In the data rows, the value 500 means zero.
Here are some points, each followed by its number:
[477,455,408,241,667,478,386,359,489,386,474,626] 0
[536,504,453,570,518,528,377,442,386,478,448,574] 1
[542,547,473,637,465,535,488,560,489,560,491,476] 2
[485,476,788,409,576,475,573,527,542,501,499,440] 3
[505,505,406,522,531,525,348,419,395,471,449,605] 4
[518,524,423,609,484,537,367,454,389,496,447,572] 5
[473,484,354,438,304,485,499,424,580,391,500,499] 6
[545,435,694,379,619,452,543,451,459,458,490,477] 7
[502,434,342,363,563,397,686,504,424,571,621,458] 8
[520,536,580,595,492,521,586,612,558,582,529,434] 9
[509,481,700,462,551,489,520,492,483,486,481,473] 10
[487,505,460,584,431,523,442,466,503,457,469,504] 11
[544,395,458,312,667,414,598,445,409,493,553,488] 12
[511,534,551,587,498,517,620,642,590,605,546,412] 13
[471,491,801,437,579,473,684,635,641,577,557,385] 14
[528,543,525,613,478,529,554,595,534,576,515,450] 15
[547,509,492,563,518,522,406,454,394,481,451,548] 16
[457,510,309,298,517,486,375,372,467,405,471,634] 17
[521,518,596,554,491,512,480,508,463,508,471,492] 18
[404,425,999,209,709,441,662,561,632,498,530,397] 19
[456,489,660,484,578,524,433,493,485,486,455,504] 20
[526,481,393,480,423,404,809,644,512,668,663,341] 21
[452,503,259,260,413,476,429,378,534,378,484,602] 22
[531,524,441,609,487,532,380,455,388,493,451,566] 23
[515,523,594,565,493,515,501,537,490,526,481,476] 24
[536,433,752,366,618,449,559,462,477,462,493,467] 25
[487,508,725,491,547,489,672,640,630,588,555,394] 26
[457,501,694,482,582,516,495,541,528,523,488,472] 27
[490,509,503,592,476,526,452,504,502,499,471,490] 28
[452,469,468,529,488,505,450,435,533,408,477,516] 29
[517,531,585,587,502,512,628,638,589,600,547,413] 30
[531,538,440,646,464,539,392,480,401,507,459,547] 31
[477,487,361,451,314,495,495,430,568,397,499,499] 32
[527,530,440,632,472,540,380,468,393,497,452,554] 33
[455,492,392,511,354,499,476,433,554,407,487,506] 34
[441,486,803,390,623,501,524,547,547,514,489,456] 35
[521,523,425,576,432,534,474,532,489,541,484,480] 36
[486,500,503,594,476,528,443,495,501,491,472,498] 37
[473,470,393,284,644,483,368,369,447,411,468,638] 38
Which three points above are nearest to each new point? Their numbers follow each, nearest first.
[509,525,619,560,504,511,571,585,545,562,519,439] 9 30 15
[543,495,523,532,540,510,422,452,407,476,459,540] 16 1 23
[539,482,416,503,376,369,985,746,619,740,741,242] 21 13 30
[531,463,378,417,458,378,856,634,502,669,692,338] 21 8 13
[451,459,470,512,492,496,452,421,540,403,482,519] 29 11 37
[586,483,502,593,355,310,999,948,860,869,894,55] 21 13 26
[514,506,414,528,534,522,356,425,389,474,452,598] 4 1 5
[429,464,400,517,406,485,484,416,573,380,497,511] 34 29 32
[446,459,301,254,458,465,472,369,614,333,503,575] 22 17 6
[487,512,568,561,517,528,487,549,523,535,491,473] 24 18 28
[541,483,589,499,543,500,453,463,425,477,467,510] 18 20 16
[527,478,389,458,457,412,758,604,479,640,645,383] 21 8 13
[448,483,410,536,394,499,472,433,551,403,491,509] 34 29 11
[466,491,618,513,554,531,427,487,486,487,455,506] 20 18 27
[496,434,333,334,611,420,540,422,402,507,562,556] 12 8 38
[446,452,309,261,451,460,487,367,629,328,515,565] 22 17 6
[546,497,510,533,548,508,419,446,403,477,458,545] 16 1 23
[439,451,437,494,471,487,470,408,567,374,492,524] 29 34 11
[616,526,563,651,363,274,999,920,850,836,895,50] 21 26 30
[454,482,669,465,582,519,434,483,487,477,460,505] 20 27 10
[429,475,216,174,385,454,490,362,632,330,507,576] 22 17 6
[485,513,367,457,517,511,352,406,412,454,456,624] 4 1 5
[526,519,468,604,455,525,546,584,559,561,523,441] 15 2 9
[491,494,404,524,369,510,472,463,532,443,484,495] 34 11 32
[541,542,482,625,465,525,566,607,550,589,523,440] 15 9 2
[531,474,392,437,444,379,868,649,518,681,696,315] 21 8 13
[444,459,285,230,443,460,477,362,628,327,509,572] 22 17 6
[475,512,702,498,569,500,640,637,613,593,549,404] 26 14 30
[534,543,517,620,470,532,482,545,481,539,483,484] 2 28 24
[481,509,361,437,518,508,349,400,412,448,459,624] 4 17 1
[456,503,265,267,417,479,423,380,524,387,481,601] 22 17 6
[510,493,411,505,549,522,359,420,392,468,454,605] 4 1 16
[542,419,409,345,584,382,725,510,436,556,619,420] 8 12 21
[492,499,433,563,395,516,458,479,519,465,482,489] 11 36 37
[492,500,381,432,554,509,347,396,410,450,459,627] 4 17 1
[449,485,403,531,391,496,472,433,555,400,494,512] 34 29 32
[443,458,286,236,442,460,487,360,630,325,516,570] 22 17 6
[535,543,510,622,468,530,486,553,482,546,484,477] 2 28 36
[440,462,260,208,425,454,497,355,641,324,512,572] 22 17 6
[502,512,395,529,510,524,351,421,395,468,452,606] 4 1 5
[543,542,483,632,462,532,490,558,486,555,490,478] 2 36 15
[546,494,516,527,550,507,423,446,406,474,461,543] 16 1 23
[488,515,373,458,527,511,350,403,407,454,456,623] 4 1 5
[643,514,677,653,370,254,999,996,961,874,952,0] 21 26 14
[448,486,855,400,617,465,750,678,687,603,587,355] 14 26 3
[494,516,383,508,506,517,348,414,400,463,453,616] 4 1 5
[495,503,384,454,545,516,351,403,403,458,458,619] 4 1 5
[499,491,401,439,573,510,350,402,404,452,453,624] 4 1 38
[527,491,404,510,408,416,790,650,514,672,655,343] 21 13 30
[522,529,563,591,482,522,506,545,498,537,490,472] 24 18 15
[529,524,456,607,447,523,567,595,563,574,527,436] 15 2 9
[490,496,391,506,353,508,475,454,540,428,489,498] 34 32 6
[426,465,214,167,382,450,505,355,651,316,518,573] 22 17 6
[499,514,685,518,534,495,638,622,602,576,543,411] 26 30 9
[478,502,463,585,439,522,440,461,502,446,464,509] 11 37 28
[542,468,513,474,606,495,434,434,414,464,466,543] 16 1 4
[514,474,432,463,582,508,376,418,398,461,456,593] 4 1 16
[474,499,277,264,324,478,463,386,572,372,493,567] 22 6 32
[498,515,383,487,514,515,352,411,402,454,452,618] 4 1 5
[509,518,631,545,505,509,544,558,531,537,501,454] 24 9 18
[531,486,398,493,427,417,773,633,504,654,646,361] 21 8 13
[532,481,402,472,407,371,925,692,554,710,717,285] 21 8 13
[457,476,512,525,506,505,440,435,514,418,470,517] 29 11 37
[546,512,504,566,517,518,410,459,398,485,460,541] 16 1 23
[517,515,405,528,400,529,455,510,478,507,481,493] 36 11 28
[473,482,381,310,619,487,363,372,444,417,468,644] 38 0 17
[532,526,470,609,455,522,571,603,567,572,530,433] 15 9 13
[543,494,551,530,528,509,439,459,410,478,460,524] 16 18 1
[509,502,405,507,539,521,351,414,398,469,449,609] 4 1 5
[523,463,369,431,499,421,682,544,441,595,616,439] 8 21 12
